Rows are one point carried round by a steady rotation, each followed by how many steps it has turned.
The counts run from 0 to 322.
[149 179 135  95 163 116 137 153 109 113 163 123 105 132 137 149 136 156
 166 159 101 128  73 166 133 101 149  86  97  95 159 159 109 135 147 106
 100 169 123 120 113 100  94 155 109 116 146 123 141  62 157 161 142 173
 133 151 145 164 146 178 116  92 116 117 147 130 122 189 152 140  72 104
 109  93 125 146 125 170 176 155 159 135 141 158 105 150 136 125  94]
40
[124 102 116  89 152 197  95 123 144  86 114 113 128 103  65  66 168 147
 141 122 120  82 167 109 103 114 142  87 152 124  63 110 162 126 169 189
 107 100 146 123 121 145  97  99 124 131 143 162 101 105 112 138 100 105
 139 141 106 165 125 130 110 108 156 137  98 160 149  79 110 142 130 167
 151  91 102 130  95 117 134 127 115 127 125 104 130 141  96  90 157]
282
[102 103  72 147 127 100 146 123  67  67 139 159 136 146 160 170 148 115
 147 154 111 135  90 130  75 124  89 205  51  95 145 137 107 153 118 123
  92 139 142 123 140 121 117 148 130 108 162 115 124 129 117 153  78 109
 126 104 150 121 162 122 117 124 139 169 115 141 113 156 111 139 125 123
 102 114 100 161 132 132 166 125 154  81 151 163  66 176 124 116 161]
262
[181 198 161 129 147 133 111 143 164 135 123  90 139 107 184 114 141 116
 169  85 132 131  87 146 130 150 121 130 159 126 163 135 100 109 133 101
 157 128 137  87 119 100 179 148 157  88  78 104 139 134 118 117 171 159
 113 147 129 104  94 135 106 137  70  80 122 121 128 125 148 106 104 142
 132 106 154  95 178 102 147 139 116 134 108 135 121 134 168 168 106]
149
[130 107 159 134 144 138 130 138 174 156  96 126 148 103 144 104 139 133
 146  88 135 148 142  93 163  80 180  50 161  89 113 121 124  99 114 129
 110 147 160 117  87 133 158  98 144 138 115 104 140 153 129 113 163 132
 133 111 113 139  83 146 109 137 151  90 165 115 148  93 138 119 151 111
 133 125 191 115 145 148  87 114 105 128 121 122 196  99 137 145 114]
25
[122 170 143 125 111  92 180 128 103 101 160 173 139 169 146 179  96 115
 110 132 148 137  66 130 171 116  87 162 125 101 174 154 101 113 132 104
 148 157 153 149 135  92 137 116 162  94 122 109 132 140 139 110 168 157
  81 113 157  99 141 180 125 156  89 127 118 108 140 187 162 119  87 110
 135 148 139 154 145 132 144 121 110 125 143 148  96 167 163 144 123]
44
[155 147 171 146 112 156 122 156 137 170 122 150  89 145 114 148 164 117
 139  79 118  91 149 151 133  69 189  96 174  87  95 143  94  89 120  98
 144 141 125  83 113 146 144 113 153 126 116 107 162 115 116 124 143 154
 152 186 153 164  70 134 159 122 111 110 166 122  89 164 125 114 107 144
 126 129 114  62 135 137 117 102 123 121 162 156  88 128  99 149 155]
228
[123 114  99 175 114 103 132 126  58  82 103 122 137 126 163 173 121 122
 145  99 139 121 136 134  96 137 106 171 120 116  91 116  38 113 145 107
 121 153 126 122 166 111 183 145 110 123 136 124 177 110 127 129 106 106
  92 103 135 143 101 120 149 155 166 167 145 117 120 133 124 102 172 126
 107 115 102 118 135  95 102 148 122  85  94 112 136 203 137 148 151]
197
[108 107 140 139 115 152 103 128 176 136 146 141  89 146  55 140 163 148
 126 188 124 100 135 136 151 135  92  83 110 118 126 132 166 142 142 167
 127 150  83 126 107 116  93 134  85 149 136 133  99 159 119 163 154 160
 133 140  81 112 144 154 127 115 137  98  77 153 114  89  95 106 188  96
 138 134 139 117  96 129 123 140  90 101 172 153 183  86  87 139 159]
64
[132 142 121  91 103 163 133  92 101 163 161  52  88 128 140 139 132 138
 104  86 143  80 155 114 152  97 128 122 160  81  77  78  62 110 177 129
 137 126 163 131 121 141 188 126 146 116 147 148 129  95 154 106  94 137
 154 122 149 207 132 129 157 159 172 112 156 111 153 127 127 100  91 119
 145  93 146 150 124 130 123  74 164 147 128 117 155 120 135 111 106]
102
[122 109 115 155 112 146 120  78 166  98 179 147 136 122 156 128 118 139
  83 156 116 113 132  80  90 143  99 124 166 122 141 132 186 127 172 176
 158 114 145 160  94  92 150 121 145  98  90 125 124 152 130  86 114 114
 120 112 112 113 152 136 120 208 102  88  97 149 162  73 138 116  96 171
 141 149 156 153 148  80 134  90 112 153 131 151 168 128 151 164 140]
3
[134 113 132 103 122 140 123 120  83  22 128 146 162 136  87 106 157  91
 117 100 140 118 136 116 130 136 143 139 159 162  88 125 129 138 164 174
 118 125 141 117 162 143 132 113 145  94 140 118 164 120 103 132 141  79
 104  79  93 144 147  96 194 139 155 130  89 130 147 104 120 127 133 185
 136 112 120 131 143  70 154 136 101 116 103 111 120 150 114 148 134]
279
[ 76 108 143 201 132 137 136 141 192 143 128 157  96 122 117 137 134 140
 170 161 117 104 163 132 114 158  92  62 139 108 114 125 122 116 140 138
 113 141 137 141  99  88 153 163  79 148 140 117 162 167 116 119 133 132
 136 116 113 133  91 150  79 167 160 134 124 141 117 108 111 139 187 101
 113 100 136 114 100 122  67 110 101 115 125 125 194 123 107 140 161]
269
[140  69  70 152 135 130 137 146 137 110 136 106 190 115 131 145 132 133
 153 131  95 140 118 107  70 110 103 170 110 116 144 150 181 142 106 131
  94 143 144 113 130  91  88 124 148 119 103 131 102 133 134 186 147 114
 141 135 133 108  94 150 125 152 153 160 125 124 117  98 131 152 150 119
 103 148 165 142 157 141 162 103 162 102 175 125 119 145 169  76 142]
260
[163 128  80 126 180  98 109 124 143  87 113 111 123  91 179 148 119 137
 136 133 114 114 110 117 100 163 138  73 119 125 122 132 126 176 128 126
 105 171 122 133 133  86 179 133 101 161  79 142 167 138 120 144 105  96
  60  79  99 133 140 128 108  97  89 120  81 138 160 127 133 158 121 161
 124 109 136 141 106 126 114 163 140  97  99 152 141 167 155 182  86]
70
[163 132 125 167 141 138 146 155 132 101 109 134 141 113 122 130 126 105
 157 137  26 128 131 143  72 126 151 166 108 105 166 190 115 145  82 105
 164 146 137 100 106  91  86 127 129  98 102 149 148 119 122 183 125 118
  97 121 108 128 108 134 174  97 129 141 155 172 108 158 127 168 132 119
  93 118 110  98 129 148 180 129 168  89 131 101 101 141 105 100 122]
258
[103 120 151  89 142 115 120  89  77 135 122 167 123  99 129 120 115 141
 102 115 175 123 137 102 170 115 168  98 142  98  94 119  96 151 151 126
 102 167 154 168 116 114 146  80  90 152 140 121 142 118 142 123 120  93
 117  64 155 204 132 148 165 157 157 116 129 103 176 107 156 142  85 144
 119 110 106 130 134 131 114 116 130 105  92 121 143 124 110 105  99]
100
[145 162 147 102 101 103  69 105  71 145 111 187  93  94 167 106 112 166
 119 126 115 121  99 171 145 156 153 127 167 133 111 118  77  83 144  90
 130 140 162 127 100  98 145 113 107  93 148  92 101 105 128 100 118 147
 119 122 171 156 126 136 113 166  85 113 125 127 147 126 164 165  75 170
 155 100  56 124 135  99 143 151 120  89  84 127  77 134 135  96 110]
223
[100 108 111 143 128 172 122 132 137 112 173 124 134  90 104  55 160 156
 155 138 127 145 128 128 137  76 112 116 120 116  95 150 147 126 144 189
 125 116 151 118 102 128 125 173 129  66 134 121 112 102  84 129 129 110
 147 155 137  89 138  86 152 180 174  90 139 164 147 109 115 122 195 111
 109 121 142 136 168 119 140 112  79 134 165 144 178  97 100 150 171]
203
[161 161  92  98 171 124 142 164 150  68 122 125  94 131  70 111 145 100
 149 131  80  90 123 159  86 126 110 128 185 159 117 163  77 105 140 155
 168 141 107  76 151 181 118 130 130 100 146 133 136 114 106 170 209 146
 141 149  95  72 116 165 150  85 112 116 111 119  96 151 106 105 167 150
 114 109 125 121 119 112 181 134 114 124 126 158 118 138 137 183  93]
215
[139 167 119 198 113 128 117 163 176 130 128  95  95 128 148 144 144 149
 153 163  79  91 121 119 150 109 102 173 109 101 148 137 149  88 121  75
 112  95  99  84 111  96 123 141 149  94 115 152  94 154 179 159 125 185
 127 160  88 122 112 170 106  86 123 169 133 157 108 158 125 110 143  37
 157 125 145 169 123 201 132 133 141 125 155 140 128 143 124 137 144]
189
[170 112 142 154 144 114  94 135 124  96 108 208 181 132 156 144 127 109
 120  79 120 134 118 117 110 107 199  76 163 124 118 154 173 116 114 130
 141 164 133 127  98 131 104  99 127 171  79 111 160 145 108 155 158 116
  94 133 165  96  96 137 119 139  75  92 123 126 148  89 163 149  95 189
 143 159 109 105 165  98 142 123 115 126 118 154  90 133 163 154 122]
152
[111 121 152 163  97  91 138 129 139 116  92 163 130 179 153 158 101 105
 101  92 128  96  96 121 168 123 100 121 107 114  60 173 124  89 140  81
  93 114 127 150 130  88 103 107 147 132 125 138 169 162 154 116 130 155
  79 121 100 124  86 194 144 131 145 171 104 138 131 140 146 115 126 113
 145 167 114 120 110  87  83 159 105 101 118 104  88 141 125 118 128]
48
[108 120 168 114  86 162 110 137 158 174  80 131 128 100  84  91 152 129
 163 152 149 144 151 131 148 119 110 110 134 114 135 113 152 109 119 133
 146 147 123 108 110 135  88 118 150 112 184 136  68 128 120 152 126 133
 195 155 136 148  52 152  84 136 144 127 160 113 121  87 149 172 168 100
 138 115 101 115 162 107 150 125 117 143  92 125 101  81 103  79 188]
160
[ 97 140 144 203 130 131 135 153 140 106 145 195 119 199 108 143 158 116
 156 159 105  98  98 126 139 105 100 114  88  79 128 165 162 156 151 120
 103 124 107 126 101  90  61 143 143 137 141 148 156 163 161 140 115 162
 119 136 107 144 124 198 110 105 154 152 126 159 112 169 119 116 109  83
 129 124  92 117  89 125 124 138 118 133 155 141 116 160  99 120 161]
187
[165 133 143  89 109 132 110 125 118  61 165 110 139 168 150 161 163 122
 128 160 178  84 148 148  95 122 141 106 128  78 131  74 158 136 153 161
  85 157 145 138 131  97 145 139 120 150 107 128 165 140 107 103 116 170
 102  94 110 162 180 102 106 128 131  80  69 112 183 110 122 113 136 174
 123 124 156 163 129 138 140 134 106 137  95 131 124 172 125 166 128]
209
[127 179 130 123 152 146  81 150 163 110 143 111  60 118 146 144 137 136
 139 147 141  56 113 155 106 154 117  89 171 136  99 136  69  90 187 131
 107 108 109 104 148 117 175 160 128 120 146 104 163 113 124 127 123 180
 145 156 131 173 147 152  87 112  87 123  94  99 112 145 120 113 118 137
 109  81  92 128 115  95 119 157 127 122 109 140 143 145 115 197 135]
145
[136 153 141 125 115 144 125 150 148 102  66 103  95 149 109 177 132 113
 132 113 102 106 166 155 115 134 121 176 194 107 136  65 106 100 115  80
 135 162 113 111 119 172 137  70 122 151 138 148 105 183 133 136 162 123
 153 129  97 156  51 162 112 109 137 123 136 115 126 101 105 123 173 117
 154 138 131 117 128 170 103 104 133 107 123 132  96 135 122 126 132]
89
[154 134  97  87 157  84 102 152 144 126 173  87 108  85 139 174  51 173
 105 180 110 129 157 123 130 143 152  99 103 118 134 140 144 121 147 101
 136 143 109 167 150 127 139 129  93 178 131 164 133 125 135 169 124 119
  94 121 101 134 146 126 121 104 114 111 121 113 114 133 153 110 136  90
 112 152 175 200  94 184 131 189 164 110 136 142 143 102 145 160 100]
316
[138 108 149 114 127 144 133 105 116 126 180 147 165 134  97 155 128 150
 117 165 111 151 130 137 116  85 143 129 158  79 143 135 152 148 161 149
 150 163 187 144 131 114  88 123  95 152 102 129 113 131 166 126 115 126
 120  90 170 138 135 145 149 176 148 142 131 157 146  88 137 164  39 122
 150 154 114 121 122 100 176  97 162 124 144  94  98 133 133  66 143]
182
[174 116 112 156 123 184 103 175 170 101 108 142 130 122 109 131 135 147
 178 131  50 136 148 169  56 126 174 140 167 106 180 123 136 117 107 145
 171 133 107  85 101 148 103 132 127 148 124 124 116 124 122 161 149 115
 145 151 104  80  83 101 114 122 103 128 156 151 119  95 105 153 172 140
 134 120  92 116 113 137 178 134 127 148 153 127 115 126 134 149 124]
11
[122 119  89 131 166 132 135 120 180 113 141  75 135  95 137 105 116 151
 133 146 112 108 140 114  99 165 106  65 132 133 157 140 163 147 152 143
 125 165 125 139 120 105 145 128 137 131 136 173 134 125 114 188 146 129
 118 132  77  97 145 135 104 131 121  92 107 115 145 140 147 125 169 138
  83 122 197 175 140 138 123 140  88 125 145 189 214 124 145 190 104]
68
[116 129 139 140 168 146 123 124 152  92 143 148 132  87 156 110 167 119
 141 156 103 136 112 119 141 103 169  67  96 120 100 152 167 143 136 153
  82 144 194 117 122  95 130 145 101  80  94  98 146 137  71 118 127 134
 128 123 124 143 167  78 147 139 140  79  85 159 142 115 125 149 140 120
 135 122 140 110 149 165 132 120 103 105 101 128 148 128  65 132 175]
205
[ 88 146 193 143 107 128  98 144 141 117 100 158 118 135 118 121 145 142
 147 159 189 123 139 157 159 126 113  90 146 107 135  85  99 123 146 137
 125 142 126 149 113 142 168 150 125 122 184 113 119 160 115  97 142 150
 161 128 111 165 111 142  66 202 147 109 132 107 143  82 141 114 154 107
 144  75 105 127 134 111  90 126  91 162  92 127 156 116 120 139 155]
21
[179 132 194 150  98 154 103 171 148  91  66  94 161 160 135 119 153  90
 203  99 125  96 133 143  87 137 137 157 134 115 179  99 136 129 145 123
 126 151  89 100 110 105 132 139 159 117 126 121 135 148 131 140 135 163
 132 143 100 162 118 153 100 107 118 133  97 139 139 126 116 133 114 150
 125  93 119 107 153  84 179 191 147 146 103 102 103 160 115 149 147]
9
[162 147 129 123 135 135 110 132  79  87 125 137 120 110 121 124 121 125
 125  93 103 120 104 171 102 141 119 137 153 157 126 167  48 133 161 158
 191 119 129 108 159 158 171 161 101 137 117 115 150 113 108 144 133  97
 102 108 151 121 145 123 173 149  97 123 115 150 124 107 109 107  93 178
 138 107  38  94 122  38 165 169 136 101 149 136 109 142 127 147 109]
75
[195 151  75  89 161 121  93 113 123 106 123  80 114 101 170 145 111 136
 104 107  91 125 135 131  89 166 136 141 125 131 115 122  96 131 148 102
 145 129 119 115 122 115 156 103  80 131  95 138 129 128 133 148 118 113
  68 108 119 144 161 137 144 110  78 133  92 145 137 107 142 160 109 165
 142 127 138 136 117 136 124 145 137  87 124 156 139 181 156 155  59]
71
[ 88 126 177 107 110 135 174 119 129 106 150 147 101 187  68 154 164 136
 122 185 157 145 122 145 181  76 124  84 112  81 143 148 153 129 122 151
 126 150 152 142 157 140  94 146 134 166 154 136 134 145 110  93 127 144
 160 161 125 125 109 139 151 128 178  93 117 141 141 128 107  78 151 106
 156 152 123 103  98 126 152 121 115 148 130 122  87  95  90 141 149]
309
[155 124 130  65 111 110 110  86  76  84 127 105 146 136 136 117 154 110
 112  87 132 158 112  97 209  92 177 163 125 101 107 119 116 114 138 126
 139 134 116 127 152 151 124 103 138 110 131 140 109 141 121 112 101 107
  81  58 136 122 139  76 180  99 132 130 116 130 176 120 148 108 105 115
 194 139 147 157 119 129 189 144 114 131 103 113  88  99 147 118 120]
31
[135 117 111  78 137 103 133 120 106  37 148 151 150 130 102 118 148 152
 134 193 167 158  94 153  99 155 115 117 115 149 134 147 157 172 140 194
 133 149 160 114 142 124 105 156  97 143 133 123  87 102  78 142 139 105
 123  91 130  84 176 127 142 140 121 104  91 128 151  93 121 141 143 145
 132 132 108 160 136 102 155 152  87  94 137 174 115 145 125 157 116]
139
[109  75 149 135  82 147  83 144  73 100  78 142 160 174 106 144 130 120
 111 125 168 106 157  98 114 128 164 150 144 138 106 108 158 106 174 152
 146 122 103 137 147 148 105 135 182 125 166 103 138 126 123 149  93 108
 136 135 138 129  97 115  92 158 117 161 125  92 148  97 145 125 134 179
 127 147  85 119 155  71 167 140 113 164 122 145  57 120 147 119 169]
156
[115 126 122 117 163 130 148 130 139 155 118 141 152 137 177 170 160 126
 118 150 159 152 107 108 152 106 158  99  98  86 164  74 162 146 104 115
  90 187 155 148  90 125 104 122  96 142 118 129 106 162 111 142 115 120
 147 107 155 178  95 154  68 119 131 101 148 109 163 110 163 165 117 121
 152 121 157 140 130 194 105  95 111 111 102 162 113 125 128 113 112]
165
[134  83 107 134  80 154  88 117  85 109  69 140 154 124 126 112 103 129
  96  84 129 104 159  91  87 147 152 165 161 141 103  90 145  72 157 131
 160 105 116 111 149 146 118  99 199 120 143 139 146 132 123 139  90  98
 140 154 157 117  99 123 131 145 120 138 129  96 150  85 141 117 138 186
 152 152  77 140 159  99 151 111 134 151 157 151  54 139 164 150 134]
155
[ 89 106 132 189  81  95 143 107 104 115 136 146 155 148 200 140 148 134
  83 138 168 154 106 105 155 103 124 154  70  87 111 110 122  76 150 125
 112 121 138 168 140  88 155 176 167  95 124 103 111 146 132 106  62 164
  75 112 158  94 163 104  97 188 131 134 111 134 178 113 142 112 135 108
 136 153 153 142 128 116  99 112  97 120 115 129 126 147 134 140 155]
126
[125 169 188 125 153 152 136 112 134 163 111 155  49 128 122 120 144 136
 145 109 112 120 166 160 147 124 137  62 178 101 125 122  33  89 127 111
 154 150 140 126  99 152 171 114  93  94 154 118 152 142 115  89 135 108
 128 136 111 156  73 121 144 132 110  89 165 134 127 146 144 128 156 121
 130  75 120 111  91 147 107  88 109 110 114 128 158 119 114 151 125]
23
[122 154 169 105 127 125 129 115 113 119 114 112  76 153 132 148 113 132
  80  79 115 128 117 122 239 120 115 135 145 139 118 139  60 116 131 100
 171 134 114 133 149 151 128  80 109 126 147 155 114 182 143 111 132 102
  84  80  89 134 120 155 187 121 149 119 125 135 131 131 138  92 119  95
 174 120 113 148 106 105 115 143 116 111 118 136 136  89 111 133 103]
171
